arr =
[[3 4 8 6 4 4 0 2]
 [5 5 8 6 3 7 5 4]
 [4 5 8 7 4 4 1 2]
 [5 5 8 5 3 6 4 5]
 [4 1 8 6 3 7 8 4]
 [3 5 8 7 4 4 1 2]
 [3 4 7 4 2 9 3 1]
 [4 0 7 6 4 6 8 3]
 [2 3 9 6 1 6 8 2]
 [5 5 8 6 4 8 4 4]]
Indices start at 1.
The entry in row 3 and column 1?
Answer: 4
The bottom-left entry?
Answer: 5
The bottom-right entry: 4
The entry in the top-left corner?
Answer: 3
The entry in the top-right corner?
Answer: 2
The entry in row 2 and column 3?
Answer: 8
The entry in row 3 and column 2?
Answer: 5
The entry at row 1, column 3?
Answer: 8
The entry in row 3 and column 3: 8
The entry in row 2 and column 1 -> 5
The entry at row 1, column 2?
Answer: 4

Questions about the grid below.
1) What is the entry just left of -30?
2) What is the 1st entry on the main diagonal?
3) What is the largest entry in the last column?
4) What is the entry in the bottom-right corner?
5) What is the smallest entry in the first column?
6) What is the top-right entry?
7) What is the bottom-left entry?
8) What is the entry just left of -16?
5	-12	-2	-28	-11	-6	0	-20	-7	-16
-15	-20	-29	-23	-8	10	-5	32	-25	12
-10	-4	6	3	-9	5	-10	5	-12	7
-10	-21	-30	-3	6	-9	-9	24	-18	8
1) -21
2) 5
3) 12
4) 8
5) -15
6) -16
7) -10
8) -7

[[-849 -371 -218   16  -31  516  -17   78 -531  635]
 [ 224 -204 -402   50  255 -341 -285 -186 -243 -396]
 [-720  487  185   62  366  174  253 -136 -461  397]
 [-208   87 -485 -655 -325  225  427 -299  195  -72]
 [-765 -636 -850 -232  507 -329  505  521 -494  575]
 [-495  422  113 -188  178  189  434 -732 -502  152]
 [ -80 -162   67  366 -304  210 -391  304  -65  346]
 [ 241  144  171  336  174 -404 -425 -437  167   20]
 [ -49 -380  -29  324  329 -338 -136  288 -243   62]
 [-116 -175  214  377  240  -79 -702  -78 -559  -43]
 [-588  161  147 -262  283  -31  -46 -232 -595 -346]
 [-310 -164 -622 -418   43 -771  244  -61  397  193]
 [-444 -143   28   -3  -37  346 -283 -590 -119 -131]
 [ -35 -107 -449  199 -207 -444 -118 -172  552 -166]]
The entry just right of -732 -> -502
The entry directly above -80 is -495
The smallest entry in the last row?
Answer: -449
The entry just left of -404?
Answer: 174
The third entry on the main diagonal: 185
The bottom-right entry?
Answer: -166
The entry in the top-left corner?
Answer: -849
The second-last entry, reading row by row -> 552
The entry in the top-right corner?
Answer: 635
The entry directly below 516?
Answer: -341
The entry directly below -404: -338
The second entry on the main diagonal: -204
The first entry in the row that holds the smallest entry: -765
The largest entry in the first column -> 241
The entry just left of the smallest entry?
Answer: -636
The entry in the bottom-left corner?
Answer: -35
The entry directly above -299 is -136
The entry directly above 253: -285
The top entry of the column that holds the smallest entry is -218
The entry directly above the smallest entry is -485
The entry directly below 283: 43
The second entry, reading row by row?
Answer: -371
The entry directly below 422?
Answer: -162
The entry directly below -849?
Answer: 224
The 2nd largest entry?
Answer: 575
The smallest entry?
Answer: -850
The entry just left of -494 -> 521
The entry directly below -588?
Answer: -310
The entry directly below -622?
Answer: 28

a =
6625,8461,5002,5479,6266,4870,6499,5470
4554,4869,6683,4631,5349,7105,3588,6821
5332,5432,6455,4698,6567,6964,2907,6076
6269,6872,4757,6283,5960,4879,7720,5397
4806,4231,6579,5024,5827,7084,3715,6472
5788,4396,7494,5043,4229,5917,6115,7073
4712,5965,4875,6146,4618,5517,7823,6350
4655,8330,5290,4775,4305,5627,6292,6952
3982,7019,3888,6023,5317,5967,6748,6081
5778,7759,5944,5051,4192,4995,7309,6797
4123,4493,6486,4973,4596,6939,4713,7120
3543,6065,4997,5529,4183,6323,6548,6971
6637,7769,5340,5077,7515,5724,4158,5102
5912,7577,5778,5268,4375,4891,7599,6606
5250,7593,6473,4449,3767,5506,6339,7380
5820,7111,6044,5240,4099,4972,7643,6814
Indices start at 1.
The entry at row 3, column 3 -> 6455
Report the entry in row 1 and column 2.
Answer: 8461
The entry just left of 5479: 5002
Report the entry in row 3 and column 1.
Answer: 5332
Report the entry in row 2 and column 1.
Answer: 4554
The entry directly above 7111 -> 7593
Report the entry in the bottom-right corner.
Answer: 6814
Report the bottom entry of the column that holds the largest entry.
Answer: 7111
Report the entry in the top-left corner.
Answer: 6625
The entry directly below 5788 -> 4712
The entry just right of the smallest entry: 6076
Report the top-right entry.
Answer: 5470
The entry directly below 5506: 4972
Report the entry just right of 4655.
Answer: 8330
Report the entry directly below 8461.
Answer: 4869
Report the entry just left of 6797.
Answer: 7309
Report the entry just left of the smallest entry.
Answer: 6964
Report the entry just left of 4757.
Answer: 6872
Report the entry at row 2, column 3.
Answer: 6683
Report the entry directly below the smallest entry.
Answer: 7720
Report the entry directly above 4396.
Answer: 4231
Report the smallest entry.
Answer: 2907
Report the entry in the bottom-left corner.
Answer: 5820
The entry in row 3 and column 2: 5432
Report the entry directly below 6455.
Answer: 4757

W =
2.93,0.99,-0.07,-0.09,-1.36,-0.95,-1.28,-1.86,4.10,-2.58,2.20
1.65,-3.09,-6.15,-2.96,-1.80,-4.66,2.29,0.82,5.41,-1.02,0.13
-1.07,2.12,-2.69,-5.14,0.52,-1.50,5.32,-2.77,0.60,-1.36,2.46
-0.74,0.43,-0.55,-0.48,-1.09,0.65,1.30,0.53,2.38,1.15,0.65
2.77,-4.14,-4.02,0.14,1.90,-7.22,0.01,4.22,1.85,-1.17,-0.05
3.21,-1.53,1.09,2.66,-1.93,-0.74,-4.06,1.65,3.08,0.32,-1.17
-2.64,-3.47,-6.42,-5.26,0.88,-3.72,7.53,3.03,1.50,2.28,0.47
0.34,1.19,2.70,0.69,-0.05,1.94,-1.01,-0.57,-3.35,-0.90,-1.63
1.53,0.16,-0.69,-0.74,0.59,-2.47,1.02,-0.26,2.18,-1.42,2.34
The entry just right of 0.43: -0.55
The 2nd entry on the main diagonal -> -3.09
The entry directly above -3.35 is 1.50
The entry just right of the largest entry is 3.03
Which number is the entry directly below the centre entry?
Answer: -0.74
Which number is the entry in the bottom-left corner?
Answer: 1.53
The entry in the top-right corner is 2.20
Which number is the fifth entry, reading row by row?
Answer: -1.36
The entry directly above the largest entry is -4.06
The entry directly above 2.77 -> -0.74
The third smallest entry -> -6.15
Which number is the largest entry?
Answer: 7.53
The largest entry in the last row is 2.34
Which number is the top-left entry?
Answer: 2.93
Which number is the entry just right of -6.42?
Answer: -5.26
The 4th entry in reading order is -0.09
Which number is the entry just left of the largest entry?
Answer: -3.72
The last entry in the row that holds the largest entry: 0.47
Which number is the third entry on the main diagonal?
Answer: -2.69
The entry just right of -0.69 -> -0.74
The smallest entry in the last column -> -1.63
Which number is the entry directly above 2.66?
Answer: 0.14
Which number is the entry just right of 0.60?
Answer: -1.36
Which number is the entry just left of -1.02?
Answer: 5.41
Which number is the third largest entry?
Answer: 5.32
Which number is the smallest entry in the first column?
Answer: -2.64
The centre entry -> -7.22
The fifth-last entry, reading row by row -> 1.02
The entry just left of -0.07 is 0.99
The entry directly above the smallest entry: 0.65

-43,-641,698,-522,-656,-231,-859,315,-318,-412
The entry just left of -318 -> 315
Give the 2nd entry from the right.
A: -318
The first entry from the left: -43
The first entry from the right: -412
